Each named move below is a turn or a mirror, shown by a few rows before and after it. Which moves, in which order, take the first row of each later pair to the second? The first pair is answered.
Z_116 (before -> after):
[ 42 -24   8 -41  41 -34  -3  -7  49 -16  -6] -> [ 16  -5  60   1  19 -36   2 -23  38 -40 -21]
[-23  31 -13  -6 -16  -5  10 -10 -27  21  21] -> [-21  31 -17  -9 -13  -4   8  -8 -28  23  20]
[ 10 -16  18 -19  13 -16 -23  38  38  -5 -16] -> [  0  -8  40  -2   2 -16 -21  31  35 -15 -23]
Z_856 (before -> after):
[-13 -22  19   9 -11 -16 -37  24  12 -24  22] -> [-16 -19  20   4 -13 -21 -39  20  12 -22  28]
[ 31 -21  -5  57 -10  51 -23  37 -36 -25 -76] -> [-26  78 -27 -18 -32 -48 -24 -16 -45  43  34]
[ 29 -52 -13 -47  59  13  -5  20  36  22 -26] -> [ 11 -18 -19 -73  52 -22  -4   1  32  45   8]
Z_348 (before -> after):
[ 29  25  -7  12  15 -25  -6 -28  29 -14  -6] -> [ 29  27 -40  11  17  -3   5 -26   0   7  -6]
[ 47 -24 -36 -94  48 -36 -21  19  51  27  21] -> [ 62 -38  25 -44  89 -29  27 -44  16 -26 -34]
[-14  14  29 -10  33 -14  14 -44 -67  29  42] -> [-21  19  22 -35   7 -34 -27  -7 -22  40  70]
Now pairs of rows:
(2 to 3 moves a pair)
[  7  -5  68  47  17  -1 -18   6  27 -37 -42] -> [  7   8   6  51  30  39  31 -24 -57  10 -38]  Z_856 Z_348 Z_856
[-25   4  -8 -29  -9   2   0   2  -3  57  -3] -> [-24 -12  25  13 -19  27   0   5  -8  27 -36]  Z_116 Z_856
[ 34  -4  13 -42  29  33  30 -19   1   2   6] -> [ 25  13  16 -46  23  21  30 -27   0   9  18]  Z_116 Z_856 Z_116
[  5  51  24   4 -11 -14  17 -29 -31 -15 -29] -> [  5  49 -30 -23 -36   9 -10  19 -18  23  -6]  Z_856 Z_348
[ 13 -24 -10 -61  43   6  16 -12  -2  16   4] -> [  9 -22  -6 -68  37  -3   4  -4  14  13  11]  Z_348 Z_348 Z_348
[-45  23  31  74 -76  45  -6  21 -17 -22 -34] -> [-63  53  -4  39 -93  27 -14  24 -20  18   7]  Z_348 Z_856
[-20  30   9  -2 -16 -16 -13   4   0   5  20] -> [ -3  12  28  10  14 -19   6 -21  -8 -18  -3]  Z_116 Z_348
[ 21 -48  -4 -40  60 -30  40  -1  26 -19 -12] -> [-55  18  15  44 -30  22  49 -10 -48   4  -9]  Z_116 Z_348 Z_116
[ 33 -14  12  27   3  29 -13  35   0 -11 -40] -> [ 36 -15  -6  10   0  26 -22  48   7   1 -29]  Z_116 Z_348
[ -6  34  31 -37 -20 -65 -22   7  32  37  59] -> [ 52 -58  31  13   8  23 -23  60  41 -14 -31]  Z_856 Z_116
[ 26 -23 -67  -5  -5  32   5  37   3  41 -18] -> [ -2  29 -42 -20   7 -27  36 -38 -27  48  16]  Z_348 Z_348 Z_856
[ 22 -41 -68   7 -13  77   5  77 -20   8  -9] -> [ 35 -26  -6 -71  44 -64  -7  21  63 -28  34]  Z_856 Z_348 Z_116
[ 29 -43 -73  -8 -13  38  16  24 -30  24 -49] -> [  5 -33  27  -2 -40 -30 -38  39  61 -36 -42]  Z_348 Z_116
[ 17 -61  10 -18  23 -14 -22  36  48 -30 -14] -> [ 14 -56 -35 -32  11   2 -25  55  35   5   5]  Z_348 Z_348
[ 39 -11  24 -40  75 -65  34 -71 -10 -16  20] -> [ 45 -35  56   4  69 -33  35 -64 -14 -50 -24]  Z_116 Z_856
[ 31 -20  -1   4  17   0  19 -24  22   7 -14] -> [ 17  -6  19  20   7  -5  19 -32  16  -2 -16]  Z_856 Z_116 Z_856
[-14   2 -25 -31 -34   3 -11  16  -2  32  18] -> [-33  17   2 -10 -48  -2 -10   3 -10  24  16]  Z_856 Z_116 Z_856
[ 16 -51 -65 -10  18  24 -32  38  38   5 -26] -> [-44  29  20  -7  -1 -71 -20 -48  35 -11  20]  Z_348 Z_856 Z_116
[ -7  22 -16 -38  19 -46  27 -48 -33  14  34] -> [-21  32  17 -29   5 -65  10 -46  -8  -5  36]  Z_348 Z_116
[ -8 -17  49  50   5  32  21  -3 -14 -30 -53] -> [ -9 -20  65  25   0  -2 -12  20  39 -41 -38]  Z_116 Z_348 Z_116
[ -1  36  15  28 -13 -10  24  14 -21  35   4] -> [ 11  10  30  42 -15   1   9  34   2  12 -19]  Z_348 Z_856
[ 28 -37 -52  34 -10  87  -8  43 -32  21 -33] -> [-39  32  -9  -2 -73  -5 -66  48  33  33  42]  Z_116 Z_348 Z_856
[ 41  -3  24 -55  31  -9  -9   9  31   0 -43] -> [ 22  18 -22 -30   9  43  19   0 -39  40 -38]  Z_116 Z_348
[-29  30 -27 -26 -31 -15 -10  12   0  34  41] -> [-35  33 -18 -20 -34 -19  -9   9  -2  32  38]  Z_856 Z_116 Z_856
[-26  27  22  20 -19 -12   3 -14 -11   2  13] -> [  2   2  27  -3  21 -32   5 -18  18 -14   7]  Z_116 Z_348
[-12 -15  32   0  23 -35  -4 -29  33   6   9] -> [-16 -13  19  24  26  -8  24 -47 -13  15  -2]  Z_116 Z_348 Z_116
[ 45 -13 -12 -56  15  -5  -2 -19  37  31   4] -> [ 27  -1  54  -8  10 -14  18 -59  22  -7 -21]  Z_348 Z_856 Z_116
[-18 -18  54  -2  -3 -70 -26 -20  38 -24   8] -> [-10 -12 -48   2   5   7  27 -33 -67  50  10]  Z_856 Z_348 Z_856
[ 44 -25 -45  11  50  18  -4 -60 -29  14  -4] -> [  6  14   8  45  19   0  -4 -89 -43  -2   1]  Z_856 Z_116
[  0 -11  19  -2  12 -26  26  16 -67   2  -4] -> [  3 -30  26   8  -8 -11  -4  59 -33 -11 -14]  Z_348 Z_856 Z_116
[-20  30   0 -57  23 -67  -5 -14   4  15  56] -> [  0  13  11 -35  58 -52  33 -51 -33  -1  26]  Z_348 Z_116
[-16  59  -6 -84  -8 -97 -21  -4  24  32  85] -> [ 44  14 -11 -68  89 -71  52 -71 -34   6  27]  Z_348 Z_116
[ -1  14  32  55 -26  12 -17  10   6 -30 -28] -> [ -7  19  16  36 -38   5 -37  35  25 -17  -9]  Z_348 Z_348
[-36 -30  -5  14  13 -22  -1 -12  18 -26  45] -> [-34 -29 -37  14  13   2  14 -12 -11  -3  44]  Z_856 Z_348 Z_856
[-33  30  50 -21 -47 -78  -7 -13  16  25  14] -> [ 45 -70  -7 -27   6  -1 -12  51  36  10 -45]  Z_856 Z_116
[  1  38  -3 -59  65 -37  18 -19  17  18  26] -> [ 33 -16  15 -10  86  15  30  -9   7 -24 -38]  Z_348 Z_856
[ 25 -15 -45 -13 -40  38  33  44 -79  32  23] -> [ -6  -7  45  17 -91   5 -23  74  -7 -22  16]  Z_116 Z_348 Z_856
[ 16  -8   2  40  45  62 -10   4  -8 -40 -39] -> [-21  21   3  53 -12  68 -33  27  -6 -22 -20]  Z_348 Z_116 Z_348
[ 21 -28  20  15  18 -13   0  -9   9  -9  -3] -> [  4 -11  23  35  -5   2   3 -11 -15  -4  -5]  Z_116 Z_348 Z_116
[-20  26 -12 -20  -7 -20   9 -24 -21  26  27] -> [ -9  15 -13 -36   5 -36   4 -19   1  21  31]  Z_116 Z_348 Z_116
[ -9  19 -40  -3  -8  15  13  -2 -33  44  15] -> [-32  31  22   9 -37 -21 -21   8  15  10  18]  Z_116 Z_348
[ -5  -8  11 -10 -27 -11 -26  -6   3   2  -5] -> [  2 -18   3   3 -20   8 -10 -15 -21   1 -21]  Z_856 Z_348
[  1  -8  12  40  -1  43  20   9 -30  -8 -14] -> [ 11 -19   9  -9  -2   4 -23  46  40  -9  11]  Z_116 Z_348
[-31  34  21   2 -12  25  37 -37 -59  12  25] -> [-18   6  70  29  -4  29  27 -29 -28 -37 -14]  Z_348 Z_348 Z_856
[ 38 -14 -38 -14  46  -2  25 -10  -8  -1 -12] -> [ 38 -16 -10  -7  49 -19  20 -15  10 -24 -22]  Z_348 Z_348
[-26  36 -18  -5 -21   9  53 -20  -7 -15  -8] -> [-20  27  10  -7 -10 -10  46 -24  16 -39 -15]  Z_348 Z_116 Z_348
[ 35 -19 -28   8  42  24  21 -13 -34  -2 -16] -> [ 32 -21  22  15  42  -5   7 -20  -1 -38 -26]  Z_348 Z_348
[-22  13  35   3  23  -3  44 -27 -85 -12  -6] -> [-28  14  81  -4  15 -45  10 -14 -25 -42  -3]  Z_348 Z_348
[-20  12 -27  22 -11  25  -6  -7 -36  30   5] -> [  4 -16  27  26  30  -5   3 -34  -9 -18 -21]  Z_348 Z_116 Z_348
[-32  22  20   0 -55   6 -37  28  23  -2  -7] -> [-15   6  29  35 -26  38   5  -9 -28 -17 -45]  Z_856 Z_348
[ 44  -5   7 -21  -7  -9   1  25  57  -3  -8] -> [ 44  -5  15  17  10  18  43 -14   2 -11 -36]  Z_348 Z_116
[ -3   3  32  27  16   8  23 -42 -22 -26  -2] -> [ -4   8 -19  13   8  33  24 -29 -43  12  16]  Z_348 Z_348 Z_348
[-16  53 -13 -22 -20 -26 -26  -2  16  58  38] -> [ 63 -29 -15 -13  62  11   4  -3  21  11 -29]  Z_348 Z_116 Z_856
[-16  18   4 -11 -33   5  -8  20   2 -17  13] -> [ -9   9  -6  -4 -30  24  -3  27 -10 -17   1]  Z_856 Z_348 Z_348
[  3  59  20 -12  -7  -8  27 -10 -34  10  54] -> [ 63 -17  -5 -10  28  41  15  44  -3 -16   1]  Z_348 Z_856 Z_116
[  4   1  -5 -16   4 -40  40 -22 -22  16   3] -> [  9 -27  27  24  -8 -10  20  10   0 -24 -36]  Z_348 Z_116 Z_856
[  6  17  14  -5  14 -13  48 -66 -41   4   3] -> [ 39 -26  -7  -5  36  19  47 -39 -35  -6 -27]  Z_116 Z_856
[ 50 -62   1  28  57  35  24   0 -15 -42 -35] -> [-25   4 -18  64 -50  66  -4  35 -49   9   1]  Z_348 Z_116 Z_348
[ -5  35  18   9  -8  29  12 -17 -25  34 -14] -> [  0  33   8 -25 -14   5 -20  16  19  41   9]  Z_348 Z_116
[-12  26   7   5 -13  -8   4 -18 -30  18  15] -> [ 19 -19  -8  11   6  29   4   8 -24   3 -17]  Z_116 Z_856
[ 11 -41 -19  55 -59 101 -12  68  12 -19 -47] -> [ 11 -44   4  68 -53  97  -4  56  10 -35 -59]  Z_348 Z_348
[-47  55 -12  32 -54  20   7   1 -43  11  24] -> [-32  17  40  58 -49  21 -14  23   2 -46 -15]  Z_348 Z_856
[-40  28  -6  16 -30  17 -15  -7 -30   7 -10] -> [-43  28   1   7 -34   9 -24   2 -12   5  -3]  Z_348 Z_348 Z_348
[ 10 -18 -33   8   4  55  -7  41  -8  29 -17] -> [  1 -16 -12  -7 -10  30 -33  58  36  18  -4]  Z_348 Z_348 Z_348
[  6 -23 -32   1 -11  17 -69  55  28 -29 -19] -> [ -2   2  33  33  30 -19  -6 -45 -23 -62 -38]  Z_856 Z_348
[ -7  45 -15  17  18  -4  61 -62 -86  38  27] -> [-20  57 -50 -28 -16 -18  14  -9 -44  72  71]  Z_348 Z_348 Z_348
[ 15   1 -16  75  -8  64  -8  19 -47  -1 -42] -> [-19  68 -48  10 -16 -11  -8 -17 -48  56  39]  Z_856 Z_116
[ 19 -37 -41  -4  20  31 -16   7  29  27   8] -> [ -1  -2 -38 -17  27  -2   2 -37   6  42  35]  Z_348 Z_348 Z_856
[  9 -16 -44 -54  56  -1  24 -11 -11  45  22] -> [  4 -33  66   0  41 -20   0  -6  44 -37 -23]  Z_348 Z_856 Z_116
[-2 -7 11 18 -6 10 -7 14  6 -7 -9] -> [ -5   3 -12 -11  -1  -9  -8  14   7  14  13]  Z_116 Z_856
[-61  67 -19   5 -54  20 -12   0 -23  56  68] -> [-32  12  96  70 -19  20  -9 -18  15 -54 -15]  Z_348 Z_856
[ 24 -21 -27 -17  35  -6 -13 -11   9   9 -27] -> [  6   7 -23 -27  24 -29 -14 -25   5  25  -3]  Z_116 Z_856 Z_116
[  3   6  -6 -35   8 -38 -13 -19  32  33  43] -> [ 16 -10 -46 -27  11   8   1  -1   1  50  33]  Z_348 Z_856 Z_348
[-20  -6  -1  -2 -32   4 -38  45  55   0   8] -> [  1   3 -49 -42  30 -18  17 -21  -2  36  28]  Z_348 Z_116 Z_856
[  4  -1  -7 -52  22 -48  -9  -3  14   7  29] -> [ 35 -40 -11 -34  38 -11  -9  22  20 -14  -7]  Z_116 Z_856 Z_116
[ 28   8  -8 -37  34 -28  23 -33   2 -22   7] -> [ 46 -22 -25 -22  34  13  17  -3   4 -26 -18]  Z_348 Z_856
[ 30 -11 -14 -17  22   7  29 -39 -16   6 -21] -> [ 15   5 -18 -49  -1 -24  -7 -11  29  19  15]  Z_856 Z_348
[  8 -17 -13  17 -33   6 -26  60  57  -2  21] -> [-28  47   1  26 -27 -31  28 -31 -18  19  50]  Z_116 Z_348 Z_856
[ -3 -11  25  39 -12  37  -8  16  -2 -24 -34] -> [ 21 -32  -5  12   5  42  -8  32   3 -10 -33]  Z_856 Z_116 Z_856
[-24  22  21  28  19  -8   5  -7 -31  18  48] -> [ -1 -18  31  53  24  30  -6  26 -13 -12   9]  Z_348 Z_856
[-12   4  47  13 -31 -18 -34  24  52 -40 -11] -> [ -5  12   0  37   1  35  40 -38 -58  -7 -27]  Z_856 Z_348
[ 42 -11 -15 -45  39 -52  25 -28  27  40  10] -> [ 34 -27 -26  35  -2  53  39   1 -34  35 -43]  Z_116 Z_348 Z_856
[  0   1  54   1  13 -41  -1  -8  31 -30  -3] -> [-22  23  -5 -17 -30 -20 -23  33  21  24  35]  Z_348 Z_116 Z_348
[  3 -34  33  55  -2  48  -1  11 -11 -51 -49] -> [ -6 -27  44  36 -21  19 -38  39  39 -52 -28]  Z_348 Z_348
[-69  50 -22  55 -46  43   4 -22 -95   7  -7] -> [-79  46   5  20 -87  -2 -73  47  12 -10  21]  Z_856 Z_348
[  1   5 100 -13  13 -40 -58 -23  85 -65 -13] -> [   7   13  -20   32   29   86   42  -68 -100   17  -37]  Z_348 Z_116
[ 19   0 -30 -43  46 -12  12  -6  -5  42  36] -> [-30  40  41   9   7 -27  14 -39 -21  14  29]  Z_856 Z_116 Z_856
[-27  13  -1  16  12 -19 -12 -10 -35   5  19] -> [-14 -11  14  37  20   0 -13   2 -29 -19 -12]  Z_348 Z_348 Z_856
[  1 -16   3   9  -4  40   4   6  -4  -3 -12] -> [ -4 -12  32   9  -2  13   1  -6  10 -20 -10]  Z_856 Z_348 Z_856
[  5 -30   8 -10  34 -25  -6   6  38 -26  -6] -> [ -2  -7 -40 -19  38 -11  25 -18 -13  16  15]  Z_348 Z_856
[ 20  -8   4   5 -22  23 -15  62  56   5  18] -> [-10  27  35  14 -44  -2 -16  37  48   4  34]  Z_856 Z_116
[-32  28  66  54 -56 -18  25 -40 -13  12  11] -> [-10  15 -48  -7 -47  11  23   0 -27  84  45]  Z_348 Z_116
[-32  10  70   9  -1 -67 -23 -16  23 -45  19] -> [ 25 -43 -20 -55  48 -46 -28  25  44 -11  26]  Z_856 Z_116 Z_856
[-14  32   4   7 -14   1  12 -14 -27   2   7] -> [ 17  -2 -30  -8  10  26   9  11 -17   4  -7]  Z_856 Z_116
[ 19   0  42  44  -3   6  -4  -6  18   2 -45] -> [ -5  33  46  31 -15 -28  -5 -27  12  19 -13]  Z_116 Z_856 Z_116
[-39  35 -19  34 -43  23  52  17 -55  35 -18] -> [-36  25  39  55 -26   4  59  -7 -44  -8 -43]  Z_348 Z_348
[ 36 -26 -35 -52  23  -8 -15  19  21  37  -4] -> [-29  18  43   5 -50 -19 -42  19  29  11  -3]  Z_116 Z_348 Z_348
[ 28 -69 -35  -6  33  27  41  32  17  -4 -14] -> [  5 -56  37  39  17  14  41   6  16 -44 -34]  Z_348 Z_348 Z_116
[ -4  19 -29 -16 -23 -10 -29  23  21   3   4] -> [-10  24   7  33 -15   5   7 -17 -22 -21 -27]  Z_116 Z_348
[-12  11 -54  26 -22  53  26   3 -65  52 -14] -> [ 16 -19  45  49  32  10  39 -43 -29 -33 -58]  Z_348 Z_116 Z_348
[-14  35  78  37 -36 -17 -24 -27 -21 -47 -23] -> [ 64 -30 -56 -63  33   3 -29  31   7   6  -7]  Z_116 Z_856
[ 12 -14   7 -32   4 -21 -11  -3  17   6  10] -> [ 10  -8  -8 -30  11 -12   9 -20 -10  21  12]  Z_856 Z_348 Z_856
[ 79 -10 -43 -62  38  25  21   0  -3   5   5] -> [ 11  50 -40 -21 -56  52   3  20 -34  37  31]  Z_116 Z_348
[-33  39  50  11  30 -17  35 -78 -28   7  42] -> [ 32 -41 -20 -54  55   6 -27  31  61  11  36]  Z_856 Z_116 Z_348
[ 10  18 -55   7  -6  13  21  12 -37  27  19] -> [-15  37 -17  33 -29   6  22  -4 -45  13  17]  Z_856 Z_116 Z_856
[ 15  12   6 -50  59 -85  28 -62  16   6  34] -> [ -5  34 -46 -34  31 -35  45 -59 -47  54  44]  Z_116 Z_348
[  -7   23  -66   13  -33  -25   43  -27 -107   28  -25] -> [ 36 -54 -27  -2 -36 -30 -47  82  36 -39 -64]  Z_348 Z_856 Z_116
[ 38 -46 -49  26  41  60  16  51 -25  29 -24] -> [ 22 -18  49  43  71 -13  47 -44 -27 -25 -31]  Z_348 Z_856 Z_348
[  1  39   9   8  50 -65  34 -32  -5 -13   1] -> [ 13  17 -77 -10  24  -3  11  43  -9  34   8]  Z_856 Z_348
[  9   4 -79 -54  21  -6  15  -5 -14  54  30] -> [ 46 -56 -16  12  53  34  31  -8  -7 -24 -55]  Z_856 Z_348 Z_348
[  3  -5   7  18   6  29   6  -8 -12  -7 -23] -> [-19  26   8  -9  -6 -13  -4 -18  -1  10  16]  Z_856 Z_348
[-10  21  -2  11 -26   6  -6  13  -3   7  12] -> [ 19  -4  15   2  15 -15   0  -2  20 -20  -6]  Z_348 Z_116 Z_348
[-14  25  29   2  32   4  18 -16 -27   8   3] -> [-17  24  45  -4  27 -12   1  -9  -3  -1   8]  Z_348 Z_348
